One vector is turned by the same rotation once a step. Each row is the vector after some number of steps, and that number follows the row.
The counts run from 0 to 1081.
[113 152 108 157  92 121 128 142 132 135 147  93 129 142 136  64 105 106
  81 100 151 131 117 127 153 130  82 149 145 174 101 198 116 155 116 114
 108 156 174 115  80 142 140 134 163  97 113 151 124 157 153 147] : 736
[144  84 112  77 122 157 132 107 142  79 140 172  99 122 125 155 134 119
  70 116 140  78 139 128 110 145 130 120 122 124 177 117  62 119 123 168
 128 135 119 149 167 133 149  98 129 140 150 107  90 156 119 121] : 142
[102  91 114 140 102  99 153 139 122 103  91 138  87 117  87  82 111 107
 132 160 142 139 148 185 140 155 145 116 110 127 105 133 138 108 143  94
 155 151 175 149 138 151 128 116 147 146  88 140  95 171 178  91] : 24
[140 145 153 143 138 152 149 130 144 104 103 119 127 119  93 105 108 117
 110 110  81  80  81 180 134 138  83 101 138 135  80 132 145 124  96  81
 132 132 132 136  83 119 110 173 126  89 131 167 113 156 149 114] : 602
[123 114 120 136 147 107 120 187 132 130 129 131  85 121 150  82 104 111
  68 100 106 132  93  89  91  76  97 147 159 119 111 168 142 135 159 121
 109 115 133 150  80 160 135 147 152 122 102  95 133 142 149 147] : 464
[116  84 129 113 135 102 130 154 131 118 141 179  44 133 124 118 123 144
  95 112 120 139 131 110  99 125 141 145 142 145 145 136 136 133 150 151
  87 102  86 167 160 180 193 103 157 147 122 102 109 154 105 143] : 1032
[111 108 142  96 137 143 131 148 112  95 120  95 117 163 203 165 136  85
  93  76 113 120 130 109 104 144 128 115 116 160 132  81 126 133 158 140
 129 154 134 132 158 172 129 167 152 145  98 138 116 139  90  86] : 1068
[109 127 147 110 176 107 141 151 120 102 115  92 101 149 128 168 126 131
 111 134  83 111 158 114 108 166 140  70 121 161 107  72 176  98 121 152
 144 131 121 135 120 119 102 169 111 111  98 144 101 132 134  73] : 795
[108 124  96  98  94 141 144 146 144 109 153 117  96 154  98 134 128 147
 100 125 138 101 133 130 120 208 119 118 121 207 133 129 104 152 109 143
  96 122 131 126 172 117 130 142 142 116 151 155  84 154  70 117] : 895
[126 164  90 172 137 112 178 170 102 135 116  97 137 100  73  97 155 115
 149 131  78 145 104 140 124 155 126 112 134 181  96 145 139 140 146 119
 127  90 136 130  92 149 117 106 185 124 131 164 130 167 101 111] : 199
[136 119  90 123 148 110 137 111 109 137 124 146 150 109 138 125 140 135
  93 128 124 151 118 101 145 103 120 108 171 174 155 165  90 126 124 195
 110 126 138 137  91 149 182  46 161 119 131  97 135 168 136 156] : 545
[ 98  72  85 150 114 104 113 194 120  99  96 136 115 134 125  80 129 106
 110 111 155 138 135 135  86 117 117 141 130 151 144 129 162 167 156 135
 119 105 124 137 161 160 114 104 187 163  95 152 131 130 156 107] : 299
[144 130 114 153 128 123 122 105 130 114 117 207 119 116  78  63  98 174
  89 143 111 142  98 161 101 118  89 123 125 136 132 177 127 123 117 138
 112 125 132 127 118 127 150 138 161  85 122 117 106 135 179 170] : 267
[148 124 162 115 170 105 126 130  97 131 108 118 116 144 163 156 104 101
 149  69  93 142 116  89 136 103  67 128 115 145 131 128 158 109 144 160
 113 143 117 141 135 180 141 190 145 116  84  96 128 107 127 128] : 663
[139 136 144 119 134 132 110  84 106 105 153 125 125 128 100  87  92 186
  75 145 147 145 177 131 108 178 108 109 133 129 114 158 160 103 120 129
 112 148 142 127 128  84 151 169 126  71  92 136 112 146 187 131] : 250
[139  95 138 108 139 105 136 149 161 118  99 182  60 147 113 155  96 106
 128  99 122  83  71 126 142 110  77 146 125 137 122 120 109 127 107 161
 113 118  92 183 141 162 139 146 125 136 137 107 103 134 131 148] : 1036
[112  87 134 124 140  91 118 186 155 118  88 151 104 164 136 158  96 103
 154 102 144  86  82 118 142  99  85 128 127 153 108 110 155 143 111 157
 105 115  82 171 153 174 119 135 139 148 114 136 123 123 130 147] : 292
[153 141  94 150 127 113 170 113 124 131 107 140 152 141  82 109 134 157
 114 134  89 141  95 142 145 155  90 123 127 186 132 146  87 137  91 194
 125 144 164 134 101  96  98 104 147  84 134 145 117 132 156 138] : 539
[133 143 124 131 143 103 154 103 102 138 123  97 105 134  77  93 108 146
 136 112 119 131 151 148 173 185  72 140 130 153 122 156 139 135 100 160
 135 123 157 134  82 117 134 147 135  83 103 157  90 128 185 107] : 394
[113 141  97 129 132  91 126 138 113 151 120 109 156 135 112 160 117 136
 157 135 169 114 106  97 179 164 107 126 149 209 112 149 128 146  91 192
  94 107 108 138 111 135 144  98 140 110 133 160 116 162 104 159] : 554
[124 135 108 148 123 122  88 151 125 151 100  86 182 107  99 100 133 144
 141 138 172 112 168 140 103 125  91  66 144 136 137 151 131 152 154 118
 128  82 116  98 123 111 143 117 170 134 107 132 153 173 172 134] : 979
[125 128 109 134 122  98 153 133  77 123 119 104 145 109 131 114  97 123
 126 137 134 168  92  96 153 137 109 153 143 180  74 184 152 116 123 105
 105 171 199 161  99 132 109 137 122  95  94 145 133 165 113 116] : 184
[161 147 151 133 106  92 176 146 155 145 114 114 133 164  95 157 106 118
 169 157 123 115  93 125 160 171 106  99  94 165  84 123  72 101 119 131
 140 163 131 172 156 104  93 149 114 134 121 114 135 170 127 141] : 358
[149 126  78 138 128 133 141 157 105  98 144 151 116  82  44  93 112 128
 101 119 135 108 115  99  89 141  79 177 119 111 130 178 112 121 132 125
 129  95 129 146 115 106  71 145 148 114 148 124 114 145 126 109] : 476
[127  72 103 114 124  87 102 135 120 110 107 194  89 111 101 116  89 151
 117 144 180 128 107 113 126 113 103 159 145 131 120 172 143 131 122 142
  89 110 122 185 148 142 155 100 124 122 108 107 118 153 154 163] : 284
[178 151 130 113 120 174 159 114 128 102 122 143 174 109 111 159 130  98
 114 115  90  87  64 123 120 140  99  99 109 139 124 126  55 100 126 133
 144 153 138 149 133 116  94 156 141 113 160 110 124 170  89 127] : 340
[143 133 130 107 124 131 135 177 117 116 152 106 106 124  83 164 123 127
 165  98 141 103 143  91 110 182 101 126 102 158 137 116 127 119 150 133
 110  98  81 146 188 138 107 174 151 148 141 128 116 154  62 103] : 488
[142 125 120 124 183 116 149 125  89 125 119 107 142  66 135 142 150  95
 120 106  88 130 126  99 129  93 132 100 169 129 130 143 133 112 151 138
 130 104 125 148  69 165 166  69 139 128 123 101 139 181 115 112] : 952
[151 150 129 129 136 111 112 131 109 148 110 155 142 143  78 149  95 162
 155 150 146 111  81 101 119 182  92 129  99 127  93 129 127 114 131 174
 130 107  92 150 136 114 109 201 133 104 118 129 104 156 118 148] : 829
[137 119 130 130 109 116 162 128  97 121 130  89 129 162 127 116 136 176
 107 128  90 184 153 124 107 195 135 112 116 203 128 124 143 139 132 144
  98 159 164 148 173  99 124 129 141  96  91 143 135 143 126 109] : 524
[148 149 169 173 133 127 120 170 132  92 134 130 171 158 103 114 118 127
 151  91 104 133 140 125 110 141 107 112  84 155 117 104 173 109 138 141
 122 131  55 125 169 135 111 137 183 137 124 157 164 112 148 151] : 99
[157 121 125 128 133 138  87 111 125 128 106 127 177 107 110 102 110 127
 113 146 174  99 161 133 108 121  91  75 139  75 137 151  97 118 154 131
 150 118 120 127 113 102 136 119 139 132 101 102 133 179 212 138] : 982
[125 146 139 113 151 143 134 158 146 101 147 126 125 101  99 159 132 125
 107 123  86  79 116 104  95 115 133  52 158 170 108 118 150 106 113 101
  89 102  80 129 125 127 139 113 122 117 164 125 129 164  66 128] : 616
[116 139 111 117  96 118 126 149 162 124  98 137 150 153 140 158 111  73
 147 121 150  83  91 136 166 104  81  79 112 197 127 136  81 121 101 135
 123 171 139 115 150 163 113 146 160 138 138 121 109 145 104 141] : 908
[111  88 109  96  95 115 109 135 145 128 101 150 115 157 182 132 106  94
  95 127 184 108 110 125 138 109  98 108 134 140 140 150  75 135 140 143
 127 168 173 143 153 168 149 144 140 153  98  92 104 163 145 136] : 157
[108 151 120 139 128 103 153 150  86 105 127  89 158 118 144 139 117 113
 136 120 121 163 103  92 147 146 134 127 137 205  75 153 169 114 119 117
  94 165 163 134 121 143 111 133 139  99 107 170 138 151  73 119] : 182
[149 137  81 152 126 119 173 113 114 123 118 137 147 134  75 101 140 162
 106 144  92 151 106 141 133 177 116 125 119 180 133 142  92 130 106 194
 128 137 156 134 108  95 106  95 163  88 134 148 108 143 155 134] : 540
[115 101 151 132 150 100 135 147 138 101  82 123 126 114 151 129 132  58
 133 107 105 120 133 148 146  67 121  67 139 141 118 119 146 107 134 105
 137 157 148 141 112 193 148  91 148 159  94 117 131 153 155 105] : 29
[115 109 154 121 158 135 118 151 131  60 155 155 110 146 166 142 110 116
  50 134 107 120 133  86  83 126 176 118 129 117  86  88 168  78 143 144
 133 149  82 160 121 132 128 125 124 125 119 136 126 150 125 130] : 451
